In the rows, 128 means zero.
One hidden turn or mirror swaps the rows below in pairs. Which row is each named row swapped with?
sak: [148 124 102 154 119 134 126 147 116 140 105 103 120 119 136 118 120 126
 172 133 152 101 120]
Dumu: [135 127  90 116 117 132 118 156 147 152 130 105 117 127 144 125 129 137
 109 140  99 120 130]
Teb: [131 127  89 100 113 126 132 145 138 142 108  87 115 122 138 127 122 128
 118 127 142 124 126]
Togiz: [136 136  97 101 118 118 126 143 118 139 106 130 123 138 144 116 122 135
 140 125 128 135 118]
nep: [148 112  96 156  89 126 124 153 135 129  99  91 119 109 157 128 102 122
 119 114 105  96 106]
giz: [141 143  94 146 132 127 125 156 115 140  98  99 120 121 142 126 118 134
 130 110 140  68 120]
kudum: [139 116 123 144 122 128 131 173 133 129  95 116 129  99 145  99 116 128
 135 124 131 106 108]
nem: [147 144  92 130  89 119 128 137 165 137 112 112 117 123 135 128 110 110
 157  93 127 116 127]
zoz: [142 151 112 138 109 126 128 180 123 158 116 109 123 146 120 126 128 118
 147 104 127 110 125]
Luz: [137 118  87 129 120 126 110 114 143 143 118 123 111 106 140 133 125 137
 136 116 113  81 137]
Vis: [156 120  92 131 124 132 117 171 156 117 101 104 121 116 144 128 129 119
 135 151 135 110 111]
dobef: [155 119 117 151 101 125 123 149 112 150  86 107 115 103 132 113 112 108
 130 106 110 100 112]
lovoz: [142 126  97 145 122 130 108 160 165 153 108 138 119 122 136 130 110 119
 154 110  95  92 118]
kefu: [143 129  96 139  96 124 137 154 124 144 123 116 116 123 140 121 119 137
  93 125 144 123 128]
lozig: [138 117  96 158 101 119 120 153 134 149 104  97 113 107 163 119 107 120
 118 100 106  91 107]
Mab: [138 111  91 124 142 126 121 157 150 137 117 128 107 105 138 142 138 131
 147 122 127  81 124]
bev: [141 139  95 118 122 124 121 150 138 139 125 133 121 123 140 134 117 130
  91 121 140  90 128]
rozu: [138 136  95 167  99 119 144 160 135 139  97  98 118 124 138 130 114 108
 116 101 103 107 115]
reke: [133 141  92 146 125 129 116 165 134 127 141 113 120 132 109 137 109 116
 134 116 133 108 118]
bup: [146 129 109 125  90 119 124 125 105 163 106 123 109 113 147 118 123 111
 142 106 128  99 127]
zof: [137 129 101 111 103 122 115 150 133 142 124  78 116 119 151 127 118 121
 156 116 146  86 124]
Suvi: [143 126  93 163  98 126 111 155 153 142  99  85 120 119 146 132 125 123
 145 122 119  68 125]
Vupu: [132 126 115 149 105 124 112 163 143 116 109 118 131 111 130 129 102 110
 136 137 114 116  95]
fova: [132 121  84 141 136 129 115 175 136 123 108  83 121 107 137 139 115 120
 143 117 130 109 119]
zis: [143 133  90 120  98 117 117 158 121 153 120 121 127 124 147 117 117 123
 145 114 117 150 127]
Dakur: [139 121  98  99 120 125 138 143 141 138 120 117 123 127 147 124 115 124
 113  94 108 109 131]
Delez: [138 153 109 142 102 128 129 176 121 165 109 110 112 127 124 112 111 121
 148  99 126 108 128]
zem: [124 108 100 141 102 113 109 148 132 135  99 105 130 105 175 116 111 126
 125 128 110 102 115]
lotu: [145 130 105 159 118 124 131 161 115 142 107 155 123 128 145 127 116 124
 145 134 129  91 121]
vog: [141 131  92 105 109 120 120 140 131 150 120 147 117 123 143 110 114 119
 158 133 121 120 126]
sese: [142 128  96 142 150 120 113 167 154 137 105 115 115 106 126 137 120 127
 149 120 118  88 123]
lom: [140 157  97 136 102 126 120 148 159 149 118 123 119 126 128 121 118 127
  99 116 128 123 120]
Nagis: [133 124  91 130  94 118 139 135 134 133 118  93 121 118 161 118 134 127
 115 138 148 111 121]
meti: [144 139  91 144  84 139 122 149 134 166 118 145 112 139 147 109 112 122
 137 126 115  97 128]
Dol: [140 146  93 133  79 127 129 141 131 150 120 131 115 143 131 122 124 113
 126 128 143 105 136]
Deren: [147 131  90 144 116 136 140 178 157 148 105 101 114 127 153 119 129 126
 156 134 150 102 134]
Naka: [140 124  91 143 113 108 132 136 154 137  94 102 116 111 116 146 121 133
 125  98 112 112 132]
Somef: [146 133  96 154 117 127 124 157 148 142  85 120 117 123 134 132 111 115
 132 118 106  62 126]
vapuv: [146 133 112 147 105 116 128 175 133 145  81  94 133 119 140 125 106 118
 143 111 110 122 103]
lamin: [135 111 109 138 140 122 116 161 134 133  87  98 112 109 132 139 124 123
 150 111 108 108 112]
dek: [152 134  90 109 121 120 130 143 114 141 112 104 127 135 149 121 119 134
 104 123 143  89 124]
Vinad: [140 136  95 128 108 120 123 146 131 142 108 161 123 118 140 111 116 134
 157 115 114 110 109]
bige: [145 126  93 109 105 121 107 142 145 145  91  88 118 122 142 144 118 122
 152 129 126  80 122]
Vop: [140 125  96 175 120 127 117 161 129 147 106 120 115 124 138 118 119 120
 110 124 108  75 125]
zufe: [146 114 101 144  99 137 120 163 156 140 103 102 118 115 169 127 115 105
 134 141 120  95  99]
samok: [145 113  87 133  99 120 151 155 127 134  88 121 123 135 156 120 116 133
 146 150 137 115 119]
mezal: [134 124  74 129 128 132 128 138 143 146 138 106 104 134 135 141 128 135
 149 115 132 102 138]
rika: [138 118  97 134  91 116 111 118 125 136 131 128 125 124 152 118 116 114
 115 132 132  92 124]
Vuvi: [146 113 106 148  95 131 109 154 136 150  92 127 118  97 156 109 107 118
 134 124 101  87 107]
Pasa: [139 148  96 149 113 129 136 158 104 143  88 112 124 123 135 122 115 131
 134 132  95 118 116]
zuneb: [133 123  97 111  95 144 111 147 140 145 134  87 119 121 135 117 121 118
 123 133 132 126 125]
Lusin: [147 139 109 155 108 131 115 186 139 140 112  93 139 134 135 127 107 118
 135 114 109 115 104]
fiba: [144 157 107 132 101 123 123 167 128 166  86 128 119 129 114 125 119 125
 140 125 136 112 126]
gav: [118 130  99 138 116 118 129 163 125 137 112 127 117 123 137 131 114 120
  90 115 126 117 132]
Folun: [145 113  96 136  98 128 102 150 135 158 132 100 122 122 154 109 121 126
 161 137 105 113 121]
mimug: [146 132 102 118  89 116 121 127 137 150 108 138 122 122 140 113 128 123
 126 142 145  93 135]
lupo: [158 138  88 125 101 124 116 147 157 141 107 126 116 126 132 119 126 116
 127 112  98 137 124]
Vakeg: [130 130  95 134 101 116 131 151 122 146 126 120 116 122 151 117 114 123
  95 121 155 108 117]
sor: [150 139  90 130 119 123 128 128 125 157 122 104 116 141 131 139 123 124
 153  95 119 108 142]
Tez: [143 130 103 167 101 116 121 151 131 144 114 124 122 123 137 118 115 126
 180 120 128 114 108]
vib: [131 123  96 114  98 133 109 140 135 134 117  76 118 122 137 114 125 123
 161 117 135  91 117]
votaf: [146 125  92 135 112 131 138 153 141 131  96 148 118 127 130 127 116 107
 157 121 101  86 124]
firak: [146 126  97 124 122 116 122 137 153 138 111 133 128 108 130 117 147 143
 143 136 134  89 138]
tupe: [138 120 108 116 116 114 124 128 118 129 114  91 123 107 138 153 129 124
 129 134 128 109 125]
babo: [141 121 103 151 112 126 105 143 158 132 121 110 117 114 135 142 121 125
 134 125 143  66 123]
Zetag: [135 123  95 118 120 133 111 150 154 145 127 145 119 122 141 117 123 129
 146 145 148 100 122]

bev pairs with Vuvi
Somef pairs with mimug
zufe pairs with lom
Delez pairs with zof
vib pairs with zoz
reke pairs with Folun
meti pairs with babo
dek pairs with dobef
firak pairs with votaf

One hidden turn or mirror swaps the rows below in pairs. Which row is each named row swapped with?
Pokub: [ 91 135 134  88  93 148  93  97  98 108 120 115 164 136 156  87 112 130
 160]
vemip: [ 92 129 131  87 100 146  92  99  90 107 108 109 160 142 158  89 116 121
 144]
muger: [103 135 134  76 120 149 112  96  90 107 106 120 152 135 172  65 114 123
 137]
Liv: [110 166 139  86 131 133 120  97 110  96 126 137 144 139 178  92 115 133
 126]
tozo: [125 144 133 111 103 109 130  88 118 141 137 127 175 148 150 103 113 134
 122]
sibol: [123 149 130 105 118 126 149  84  84 127 140 134 184 114 151  90 113 118
 122]
Gegel: [ 97 168 134  95 124 136 112 101 108 100 115 150 155 133 177 101 118 135
 123]
pala: [118 143 129 110 109 103 124 100 110 136 136 116 187 137 142  99  99 139
 118]
fole: [106 126 124 123  98 103 119  78 107 136 138 105 173 136 162  93 115 127
 130]
Venun: [110 127 131 104 116 118 137  85  76 130 146 123 177 126 174  81 128 103
 133]
vudo: [118 146 128 111 102 110 127  90 117 136 133 123 184 138 144 105  97 125
 122]
Redod: [122 149 131 103 103 113 120  95 113 146 134 120 182 145 150  83 108 142
 116]
Sati: [ 99 146 145 102 111 143 110 107 114 104 123 137 154 140 169 114  99 145
 144]
kif: [129 144 134 103  94 112 132  88 118 138 131 121 186 133 142  99 111 135
 126]
kelas: [ 94 160 127 100 128 133 104 104 102 104 125 135 160 138 189 105 113 144
 119]
baru: [111 143 123 124 108 108 123  83 120 130 130 129 184 135 144 104 105 127
 128]
moma: [ 87 121 134  89  99 159 103  87 100 117 116 111 166 133 166  87 119 122
 146]
rasom: [102 139 144  70 115 132 124 107 137 120 132 111 159 127 147  91 122 127
 118]
kelu: [107 126 131 111 115 103 129  82  80 118 141 130 177 116 170  87 127 105
 130]
lod: [107 128 138 122 123 116 124  95  77 119 150 134 171 121 159  85 123 104
 139]
Gef: [104 145 143  63 105 122 113 103 128 113 124 121 156 133 150  74 124 131
 118]
Sol: [113 163 134  94 139 140 123  92 109 104 114 131 152 140 174 114 108 133
 124]
Vas: [103 120 137  75 135 122 103  98  86  99 132 117 162 112 154 104 134 115
 139]
Tunup: [110 146 141 116 102 123 140  87 121 131 144 125 173 143 143  99 106 143
 127]
Zuro: [ 93 142 142  85 119 117 105 115  82 100 135 133 165 122 161 115 125 128
 157]
roro: [113 144 145  57 119 129 117  98 127 114 135 117 159 121 162  86 127 135
 114]
laki: [121 135 137 118 102 113 123  81 121 140 139 123 173 143 141  97 109 129
 125]
vezot: [ 94 138 139  75 120 135 102 110  74  93 136 129 157 125 161 108 123 128
 144]
gil: [104 127 128 106 114 116 125  83  72 128 138 137 180 124 159  81 124  99
 130]
Fabit: [ 97 134 119 105 124 110 127  82  67 123 134 121 176 130 163  73 117 114
 135]
muko: [109 159 147  89 122 146 123 103 106  99 124 137 146 142 174 109 118 137
 118]
godi: [105 143 142  68 108 133 106 104 126 107 127 114 145 143 149  90 116 138
 118]
Fikot: [106 138 141  68 110 130 106 100 127 117 133 122 173 127 151 110 125 151
 114]
zanin: [105 154 146  96 126 146 123  99 119  99 125 143 148 145 173 112 123 130
 133]
fuga: [105 123 139 109 120 117 137  95  79 125 153 122 176 119 160  77 127 110
 127]
povok: [113 132 130 104 118 122 140  79  81 133 139 128 182 125 170  76 137 114
 136]
vive: [ 86 134 129  79 128 118 105 114  79 109 135 120 176 116 167 114 122 124
 144]
tefo: [ 99 134 134  90 100 149 102 100 103 114 107 114 155 138 155  82 129 125
 161]
Dut: [106 134 137  94 110 164 111 102 106 113 115 109 157 133 145  79 122 121
 152]
des: [ 97 130 135  82 118 120  93 105  93 101 136 119 170 112 153 120 116 125
 153]
gol: [112 135 129 108 120 114 127  82  67 131 143 136 184 125 165  83 123 114
 126]
vef: [ 93 133 121  78 104 148  94  94  92 112 103 120 172 142 161  84 119 121
 145]

des pairs with roro
Gegel pairs with tefo
Fabit pairs with Tunup
Sati pairs with muger
Vas pairs with Fikot

One hidden turn or mirror swaps the rows below in pairs. Which row is each named row swapped with?
vub: [101 161 140 103 113  99 132 162 139 110 167 159 122 127 116 127 109  91
  96 117 139 116]
Veti: [ 98 162 131  92 113 118 133 166 136 123 156 140 118 131 114 130 114  93
  86 130 137 111]
saze: [120 178 125 110 105  89 118 168 135 152 132 146 133 123 133 150  94 123
  83 123 133 101]
sagor: [143 194 112  97 110 116 134 152 137 114 161 155 146 137 106 106 111 124
 110  97 144 112]
remu: [126 178  91 112 109 131 134 191 139 130 143 155 139 128 129 125 114 143
 107 132 126 116]
Lin: [127 181 102  97 116 111 128 137 145 109 162 140 146 157 110 140 118 123
  99 120 129 121]
kivad: [121 168 134 116  76 122 139 178 121 108 129 150 108 119 119 119  97 122
 115 105 118 114]
Tata: [146 191 125 100 102 128 124 178 113 109 141 150 139 147 125 155 107 148
 112 118 120 112]
Letug: [ 92 175 113 105  98 139 123 178 122 117 139 171 122 130 142 151 110 141
  98 117 152 112]
fil: [118 195 113 119 105 111 121 164 146 127 140 161 121 122 129 125 104 151
 114 130 166 122]
sovul: [135 190 136 106 103 103 124 163 110 108 147 169 145 145 127 145 108 157
 119  94 135 114]
muz: [ 92 173 129 116  81 122 118 169 127 114 130 153 107 131 137 157 107 123
  89 120 140 107]
Dil: [118 173  92 119 101 129 134 190 143 134 139 153 133 124 128 128 111 140
 101 135 125 112]
sogo: [115 170 138  97 102 113 137 143 109 122 136 173 141 140 123 141 104 146
 117  84 130 106]
tiko: [105 164 125 113  96 108 131 162 154  98 155 152 116 123 125 124 101  99
 106 120 114 133]
Detut: [142 181 106  99 116 112 130 144 147 106 159 141 146 151 111 145 114 132
 107 120 121 126]
salu: [132 194 101 104 109 111 128 140 147 118 165 151 146 143 106 129 124 123
  97 111 149 109]
finup: [116 200 109 113 108 112 119 157 142 123 134 160 118 124 127 124 107 146
 109 133 165 123]
Gibo: [121 197 118 121 106 100 124 166 138 131 148 161 120 123 124 127 100 152
 117 127 165 117]
gopul: [133 175 104  99 118 119 131 139 142 105 153 137 142 155 111 143 112 134
 108 123 123 132]
megum: [122 184 138 103  98 106 126 153 107 114 140 168 140 145 131 143 112 156
 119  91 136 110]
fezug: [115 169 138 118  73 123 129 176 123 107 124 150 105 123 123 137 101 125
 108 111 118 115]
pafas: [136 153 128 103 107 107 149 164 124 131 150 152 131 126 120 140  78 124
 120 101 108 100]
vuze: [100 162 141 102 113 103 129 158 134 113 166 152 124 128 115 125 111  91
  93 119 144 119]
maded: [123 168 118  88 116 139 133 177 128 125 145 135 128 139 112 137 112 106
  88 133 123 106]
nadi: [119 175 142 101 112  87 117 159 132 147 133 157 127 128 130 152  87 116
  92 115 136 101]
mutum: [115 175 136  97  95 111 132 148 108 129 136 171 137 136 125 147 105 144
 116  78 127 101]
Miba: [129 188 101 102 112 110 122 139 146 118 157 142 150 153 113 136 124 128
  88 116 141 114]
runo: [101 163 140 109 107  99 131 157 140 102 170 160 119 126 126 118 100  97
 104 111 135 123]
mup: [106 167 124 108 100 113 124 160 149  99 150 154 120 129 129 119  97  99
 105 112 108 137]
Tum: [140 181 121 101 100 128 143 168 126 112 151 152 126 124 103  99 104 120
 122  99 123 113]
buf: [110 155 125  95 104 121 144 152 119 134 134 159 136 127 123 142  92 129
 112  84 108 103]
gama: [120 176 150  93 116  88 120 150 130 143 138 157 128 132 133 150  85 117
 101 111 132 104]
Kanu: [ 94 176 126 110  86 128 118 167 123 112 131 161 113 134 147 156 105 130
  90 114 146 108]
lotur: [133 197 104 104 110 112 123 143 142 117 165 148 148 140 109 122 120 121
  96 106 151 114]
Nafo: [121 166 114 114 101 100 121 175 139 152 125 144 135 125 130 148 109 123
  86 128 128 102]
kuga: [129 150 127 101 103 111 151 160 126 133 144 147 122 123 118 140  80 117
 117 101 109  98]
Ziked: [103 174  95 106 113 149 136 182 128 119 145 166 136 126 135 135 105 147
 109 119 136 117]
taset: [119 178 148  90 120  86 121 147 126 135 137 159 125 133 131 146  85 113
 104 112 130 107]
zed: [ 90 177 110 102 101 144 127 174 119 116 138 167 126 132 144 151 109 139
 102 120 144 112]
pek: [109 163 123 104  97 108 126 156 149  99 155 158 117 125 127 121  94  94
 111 114 115 134]
taz: [112 170 133  94  96 115 138 146 109 125 130 173 141 133 125 141 104 141
 117  79 125 105]
nepa: [142 187 116  96 109 132 130 182 114 116 139 140 139 152 123 154 108 139
 104 126 119 108]
Lil: [139 176 123 120 105  97 139 175 124 125 165 157 127 117 129 132  83 139
 134 115 145 110]
sufu: [ 88 181 112 107  97 142 124 170 126 118 139 169 124 131 147 147 109 136
  94 118 148 109]
Doro: [132 178 101  95 116 116 127 142 145 111 154 141 145 153 112 143 119 131
 108 129 122 130]
Dovi: [104 165 125 107 103 104 128 157 149  96 161 160 119 132 121 114 103  95
 104 113 126 129]
Zaf: [130 184 125 123 107  93 133 171 128 129 156 157 125 117 125 128  89 149
 123 121 160 115]

sogo pairs with sufu
Zaf pairs with saze
Nafo pairs with Lil
Tum pairs with maded
Veti pairs with sagor
kivad pairs with nepa

